Y: rows in 3 groups, each row roughly a mix of its group's directions (some rows in no group)
Y (119 x 11)
[[ 20   4  -3   4   7  -1  21 -22 -13   9  17]
 [-24  12  15  -7  -7   4  -3 -20   5  -6 -20]
 [  5  13   8  -4  29  16  -1 -16 -17   5  -2]
 [ 16 -14   1  -2  14   1  14 -12  -3 -13 -27]
 [  8  20   6   2  18   6 -12  -3 -22  10  17]
 [ -4  11  24   0  25   4  -3 -11  -5   0  21]
 [ 14 -24  -5   5  -5   2   8  26  -7   6  16]
 [ 19 -25  -9 -10  -3  17   9  17  -9   3   6]
 [-12   5  10   1  12 -13  -1  22   6  22 -18]
 [  1   2 -19  -1  -5  -6  -3 -29 -14  10  20]
 [ 14  -1 -18  -7  -1  -8 -21  20   1 -21  -3]
 [ 17   5 -17 -10  -3 -10 -12  -8  -7 -26  14]
 [  6   0 -30 -10  -7   0 -19  13  -1 -14  10]
 [ -2  -5   3  19  -7 -27  -8  19   8   0  17]
 [ 16   5 -10  -1   4   7  15 -31 -16  -4   3]
 [  7   6 -11  -6  11  24   6 -29  -9  -2  -7]
 [-23   7  14   3 -12  -8  -6  19   6  17 -16]
 [ -7   7   5   8   0 -32   5  21  -4  -1  15]
 [ 17   0 -13 -13   2  26  13 -17 -10  -9  -3]
 [ 15  -7 -12  -6 -13  21  -6 -12 -13 -18  16]
 [ 10  -2  -8  20  20 -13  -2  -2  29   1   0]
 [ 14  18 -12   0   0  14  -2  16 -20  -2  21]
 [ -8   7  11  10  -2 -30  -2  21  15  -1   3]
 [ -3  10  -8   8 -12  27   9  20  -2 -14  12]
 [ 23  -7 -15   4  -5 -13 -15   6   1 -25   5]
 [ 10 -18  -5  17   0  -8  -7   7  32  -3   2]
 [ 10   8 -16  -2  22  18   7   6 -17   0  18]
 [ 16   4 -22   3   0  -9   5 -28 -11  -3  13]
 [ -9  -4  12  -4   4   2 -12  32  11  -3 -18]
 [ -9 -11 -20   0 -26 -11  -4   9  16   8 -14]
 [ 26 -20 -15  -3   4  12   4  16  -6   5  12]
 [ -5  -1  14  -3  -6  19 -31   5  11  -4 -13]
 [ -9  -2  18  -8  -2   8 -12  31   7  -6 -15]
 [-14  -3  10  13  -6 -30   3  19   9  -4   8]
 [-18 -14  15  15   0 -23  -6  -3  10   9  15]
 [  5   2   6   3   9 -21 -21  -7 -29   2   4]
 [-10  -6   5  -3 -28  -2  -4 -17  20  10  13]
 [-19 -12  17  12  -5 -21  -4  -8  -6  15  13]
 [-20  -1  13  13 -17  -9 -23  -7  15   0  -4]
 [ -2   6 -19   6 -11 -18 -14  24   0  17  -1]
 [ -4   8   2 -12  -9  21   4 -12 -32   3   2]
 [ 23   1 -16   4  -8  -9   0 -11 -11   1  27]
 [ 12  -5 -10  -8  -1  30  -7 -23   2  -2 -10]
 [-23   3  21   7   6  -5  13  -5   8  23 -11]
 [  6   7  -1  14   9   4   0  16 -14  -3  33]
 [-17   3  16  13   7  -6  19  -8   8  22 -13]
 [-21   0  10  13  -5  -5  -4   8   0   7  32]
 [  5  12  -3  -9 -10  23  -7 -14 -28   4   6]
 [ 18  -6 -20  -6  -3   7 -14   7  -1 -29  -1]
 [-16   4  22   6  13  -7  15   7  15  13 -15]
 [  0   4  19 -25   7  18  -2   5  -3 -19  12]
 [ -7  17   2  -1 -19   5  -7  18  -3   1  28]
 [ -8   2   7  -4 -21  13  17  -4 -28  -6   8]
 [ -9 -16  13  11  -8 -32  -7  -6  -1  12   5]
 [  3   9  -5 -16   2  26   1 -22 -18   0  -8]
 [-14   3  16   1  -2  -1  -3  28  14  -2 -22]
 [ 25 -23 -18   5   0   2   4  10   6  -7  15]
 [-15   5   8 -11  -7   2   7   5 -36   8   7]
 [-10  -8   6   9  -2 -28 -12  22  13   5   6]
 [ -7  26  10  -1  -4  -6 -20  -9  19  -2 -15]
 [-13  11  20  -7  -3  -4  -3  26  -1  21  -4]
 [ -9   8   4  -5  -9  17   1 -15 -33   6   5]
 [ 21  -2 -20   8   0   2  13 -20 -10   3  18]
 [ -7  -5 -10  12 -21 -18 -10  20   9   6  17]
 [-16   0  23  -6   9  -5  -6  21  17  -8 -14]
 [ 18  11 -12 -12   6  25   9 -19  -6  -6  -5]
 [  7  19  -3  -3   6  29   6   8 -17  -7  14]
 [ -8 -21 -22  14 -19 -10   5  13   3   6  -3]
 [ -4  19   9 -13   4  19  -1  -5 -23  16  -9]
 [-20   8  20   2  -1  -2   9  13   4  27  -7]
 [  9  -2  -6  -2  10   3  10 -36  -7 -12   9]
 [  4  25   3  -1  16  14 -12   6  -6   3  25]
 [ 11  -3  -8  -5  -5  30  13 -19 -16  -5   1]
 [ 11  -3 -13   0   9  -9   3 -29 -10   5  23]
 [-15  -2  11   1   8  -2   3 -34  -8  14  -8]
 [ -7   0 -11  16 -22  -4  -6  20  -9   7  20]
 [ 25  -4 -14  -1 -13   2 -14  13  -6 -23   4]
 [-10   9  10  30   0 -20  -8   2   3  10  13]
 [  6  16  -3  -2  13  17   3  12 -10  -6  29]
 [ 11 -11   2   2  -2 -20  -5 -15  -9   7 -30]
 [  8  17  -2   8   1   9  -7  22   5 -12  27]
 [ -4 -16   4  -9  -2  -9   7 -17  13  -1 -31]
 [  3   4  30   6   3   1  24  14  12   3   7]
 [ 17  -1 -19  -3   0   6   4 -13 -15   9  28]
 [-17  10   0  10  -3 -24   2  15  18   5 -16]
 [  4  13  -2   9  19  15  -2   8 -14   0  29]
 [ -8   3  30  -6  20   1  13   2   0  17  -9]
 [ 13   4  -1   6  27  19  11   4 -11 -13  14]
 [-22   4  11   0 -20  -2   6  -8 -26  -5   9]
 [-17   4  11   5   6 -13  -1  20  10  18 -21]
 [ 12   0   0 -11  26  -6  -5 -15  17  -2 -20]
 [  5  19   7 -11  18  18   3   3  -5  -8  25]
 [-14  -2   6  18 -10 -25 -21   3  12  -1   9]
 [-11  -5   7  20   3 -27  -4  11  21   1   3]
 [  5  -7 -25  -2 -14   9   5   1  -4   3 -30]
 [ -9  10   0   0  10   7  -1  11  -1   3  39]
 [-13  -3  11  16  -5 -26 -11  16  17   3   4]
 [-12  11  32  -7  13 -17   7   2   9   4   0]
 [-18   9  16  16  -2 -25  -9  13   8   8   3]
 [ 21  -6  -3  -5   4   9   3 -25 -18  -2  20]
 [-14   9   8 -10 -31   9   7  10  -6  -2  16]
 [ -6 -11 -10   6  17 -28   8  -2  18 -13   1]
 [ -6  -9   7  -4 -17 -25 -10  -6  20   5 -18]
 [-22  -2  21  -1 -22 -13  -5  -9  -5  14   6]
 [ 15  -1 -17   6 -22   4  -3   1   3 -27  10]
 [-18   3  29  -1  14   3  16  -9   7   9 -10]
 [ 11  15  10  -6  32  15   0 -10  -9  -4   5]
 [  8   2 -11   0  21 -24  -6   7  25  -4  -3]
 [ 11   6  -6   6   2 -16  10 -32 -13   8  12]
 [-23  -3  18   4  -4   5  -1  15  17  -5 -22]
 [ 15  11 -13   1  15  20   6  14 -10 -12  18]
 [-14 -12  -8   9 -12   8  13  -2 -30  14   5]
 [-18  -7   1  13 -12   3  -7  20  13   5 -24]
 [  0  15   7   4  24   4 -10   5  11  -3  28]
 [  1 -16   5  -1 -25 -18   4  -7  -7   2 -25]
 [ 20  -4  -7   2  21  -4   1  26   2  18   5]
 [ -2  -7  -6   7  23 -15 -12  -3  27   4 -11]
 [-18   5   3   0   1  -8  -4  32  17   9 -11]
 [ 11   4  -8  -6   2  30   9 -25  -5  -5  -8]]
which group is each row in? (one row of each group first)
[ 15   8 -11 -21   4  25   7 -16  -9  -7  -9]
M
[ 21   3 -24   5 -12  -9  -5 -15 -11 -17   0]
L
[-22 -10  -3   5 -29 -12  -2   5  -4  16   8]
R

[-17  23   9  -3  -6  -1  -5 -25   7 -12 -14]
M
[-16  10  10   8 -17 -19 -10  -7  20 -16  -3]
M
[  8 -13 -12   3  11  -1 -11 -12  32  -7 -11]
M
[-22  10  -2  -4  -8  -5  -7  27   7  20  -5]
L
[  4  10  23 -13  15  13   7 -20 -13  -5  -8]
R
[ -7   1  11   7  -8  -6  -5  34  13   1 -17]
L
[ 27   1  12  -1 -16   5   2   6  -8 -18  20]
L
[-23 -12   6  -2  -4 -12  -2  -8  30   5  -7]
R
[  2  16  -2   6  29 -14   1  -6  22   3 -12]
M
[-18  21  19   3 -19  -7 -14  -6  10  -4  -9]
M
[-14   9   6   4 -10  12  12 -22 -26  -3   5]
M
